In the data rows, 128 means zero.
Some points, each followed by its number:
 99|109|168|133| 67| 99|175|144| 67| 67|109|126|109|116|133|147|182|126|126| 95|147|140|151|126|144|178|109| 95|102|119|189|189| 81| 81|168|157|102| 64| 74|123|109| 78|116|175|178| 95|102|151|161|126|119|147|182|178|182|154 0
175|144| 95|112|178|161|133|164|109| 60| 64|105|192|196|147|133|189|168|171|144|144| 85| 67| 74|126|192|185|178|175|151|116| 67| 64| 64| 67| 88|109| 81| 67| 78|189|196|182|157|192|185|154| 81| 74| 92| 71| 60| 60|175|192|168 1
119|123|157|140| 78|109|119| 64| 78|130|147|133| 92| 99|137|140|116| 95| 88| 88|116|171|192|185|140| 88|126|112|116|123|164|196|175|151|164|112| 92| 88|137|147| 71| 64| 71|126|116| 85| 74| 71|154|157|185|196|189| 81| 95|116 2
 74|105|189|192| 85| 64| 64|192|196|185|154|123| 74| 78|151|182|171| 64| 67|119|192|175| 74| 60| 88|154|130| 99|112|105| 78|112|189|192|185|102|123|178|192|178|130|126|164|164|161|171|161|168|112|109|112|133| 95| 78|126|126 3
137|168|178|144| 71| 74|140|119| 95|116|133|116| 60| 60|112|137|164| 74| 64| 71|109|157|154|119| 64| 78|123|154|154|192|185|171|154|178|189|182|133|140|175|140| 67| 60| 60|144|171|137|116|154|168|154|171|175|147|102|119|119 4
102| 85| 99| 85|112|126|144| 88| 64|102|168|189|140| 81| 78|119|192|175|102| 67| 64|112|175|189|189|164| 74| 71| 95|133|171|133| 67|123|178|185|137| 85|140|164|161|116|109|151|126| 67| 67|144|182|175|168|151|192|196|157|151 5
112| 88| 81| 67|157|185|189|154| 85|112|140|164|178|137|116|102|130|178|185|126| 92| 92|144|154|182|126| 95| 85| 81| 95|154|175| 95| 92|147|151|157|109|116|137|164|105|102|133|147|116|105|119|157|137|137|119|164|192|154|109 6
130|130|147|130| 99|133|137|112| 81| 81|112|130|130|123|130|130|147|144|137|109|126|126|137|140|157|189|161|119|119|140|175|161| 88| 74|123|130|112| 78| 85|116|119|119|140|147|154|119|109|116|144|130|116|126|140|168|189|123 7
 88|119|171|182|116| 71|109| 85|126|109|102| 99| 88|126|178|175|123| 71| 78|140|175|144| 88| 88|119|175|189|164|130|109| 95| 88|137|147|105| 92| 67| 71|119|144|154|182|185|178|157|105|130|126| 99|102| 95| 99|126|147|171|185 8
185|137| 71| 74|161|147| 78| 71|175|196|192|192|196|178|126| 95| 64|133|157|154|151|168|196|196|130| 60| 92|157|147| 88| 60| 71|185|164| 71| 78|126|171|185|151|144|151| 78| 60| 60| 81| 95| 60| 85|164|196|192|109| 64| 60| 64 9
 78| 92|161|147|102|144|185|171|133|168|157|119| 95|151|164|168|157|140|175|168|112| 95| 92|112|105| 99|112|105| 78| 74|123|178|164|154|161|140|119|119|130|161| 95| 99|144|168|164|126|168|189|105| 81| 92|168|178|105| 92|144 10
168|154|116|105|109| 85| 67|105|147|105| 99|147|137|105| 67| 67| 71|105| 95|102|164|185|147|137|154|182|147|137|157|168|151|105| 60| 60|116|154|178|168|157|112|151|137|119| 92|137| 99| 64| 78|196|196|175| 74| 64|112|147| 95 11
178|157|105| 71|119|130| 92| 99|154|157|137|171|161| 85| 60| 60| 60|147|133| 92|130|161|185|175|164|123|105|109|140|164|161|109| 74| 95|109|178|182|185|147|126|126| 95| 74| 67| 71| 92| 81| 67|192|192|192|130| 78|126| 78| 78 12
 60| 74|164|154| 81|123|196|196|137|164|151|102| 81|147|192|189|140|102|178|196|133| 81| 81| 85| 60|109|154| 88| 60| 60|130|185|123| 85|182|147|105| 92|151|175|147|154|189|196|182|144|175|196|109| 60| 64|102|168|164|140|182 13
182|185|123|151|175|189|178|185|140| 71| 67| 60|105|185|175|164|151|151|168|161|137|109|102|102| 74| 81|151|192|192|157|102|123|182|171| 78| 71| 81|105| 71| 64| 60| 81|133|102|123|192|192|137| 67| 67| 74| 88|112| 95|116|147 14
 95| 71| 74|116|182|182|157|182|182|192|161|151|171|144|105| 78|102|182|189|185| 81| 60| 95|151|175|119| 85| 78| 74| 81| 99|119|140|137| 88|171|192|196|144|109|168|185|168|119| 81|154|164|161|133|116|109|116|102|130|133|133 15
161|171|137|164|185|175|164|189|171| 74| 71| 74|164|192|189|157|126|123|161|178|123|102| 64| 71| 95|185|192|189|182|130| 74| 74|130|109| 60| 64| 85|102| 78| 74|137|192|178|137|133|182|182| 88| 64| 64| 60| 67| 74|144|178|175 16
157|164|126|175|192|178|116|168|192|119| 74| 64| 99|175|171|154| 95|112|144|171|157| 88| 60| 64| 78|151|182|185|189|147| 71| 95|196|168| 74| 74| 99|151| 99| 71| 81|175|161|112|151|196|196|109| 60| 71| 67| 71| 67| 92|151|164 17
196|192|130|102|126| 88| 71|147|164|161| 92|109|116|109| 88| 92| 99|130| 92|105|171|154|164|123| 85| 64| 64|161|178|196|157|116| 99|144|133|168|171|189|123| 88| 85| 74| 81| 85|102|168|151|157|164|182|161|112| 85| 67| 71| 71 18
Which three points above are nearest to each new point? Their numbers follow each, nearest first.
105| 64| 60| 92|196|196|182|140|178|189|175|161|189|154| 81| 74| 81|196|196|189| 67| 64|119|171|178|102| 71| 64| 67| 67|109|147|151|140|119|161|189|192|168|130|140|161|123| 99| 78|140|147|175|137|133|126| 95|144|140|102|105 -> 15 6 10
 85|102|144|137| 92| 95|102| 67| 99|171|185|154|126|130|154|144|105| 88|109|133|161|151|157|133|151|161|178|147| 88| 71| 81|137|178|161|137| 99| 74| 74|182|192|178|144|157|161|130| 71| 78|105| 95|112|140|185|171| 99|123|178 -> 8 2 10
151|189|175|171|147|112|147|157|123| 85| 81| 88|119|168|185|171|175| 92| 81|164|185|182|126|109|137| 95|164|175|171|171|105| 64|126|182| 92| 81| 64| 67| 60| 85| 88|157|147| 88| 74|161|171|147| 78| 95|105|144|161| 88| 74| 81 -> 14 8 17
154|182|154|161|140|102|130|151|185|133| 95| 92|112|164|161|151|112| 81|119|175|189|192|130|116|102| 74|119|168|168|137| 67| 81|168|185| 99| 85| 95|133| 88| 92| 92|140|126| 71| 67|164|185|185| 81| 99|123|154|130| 71| 67| 67 -> 14 17 18
126|196|196|196| 64| 67| 74| 60| 74|123|105| 67| 64|189|196|192| 67| 60| 71|192|196|196|171|105| 67|171|196|196|161| 78| 64| 60|105|102| 81| 60| 60| 60| 92|185|171|178|196|192|140| 60| 92|164| 92| 74| 99|182|116| 60|109|192 -> 8 7 3
 71| 81|185|185| 88| 78| 81|130|119|147|116| 95| 78|161|182|178|168| 85|112|147|182|119| 78| 81|116|168|171|144|109| 92| 88| 85|116|133|144|105| 88| 95|133|171|192|189|192|189|175|147|157|182|102| 85| 81| 92|123|109|175|196 -> 8 13 3
109| 67| 64| 64|189|192|192|161|189|182|182|178|182|119| 95| 64| 85|192|192|182| 71| 71|112|168|192|144| 88| 81| 64| 64| 85|168|161|126|130|144|185|182|178|119|157|168|130| 74| 85|102|144|140|126|119|130|123|119|157| 99| 99 -> 15 6 10
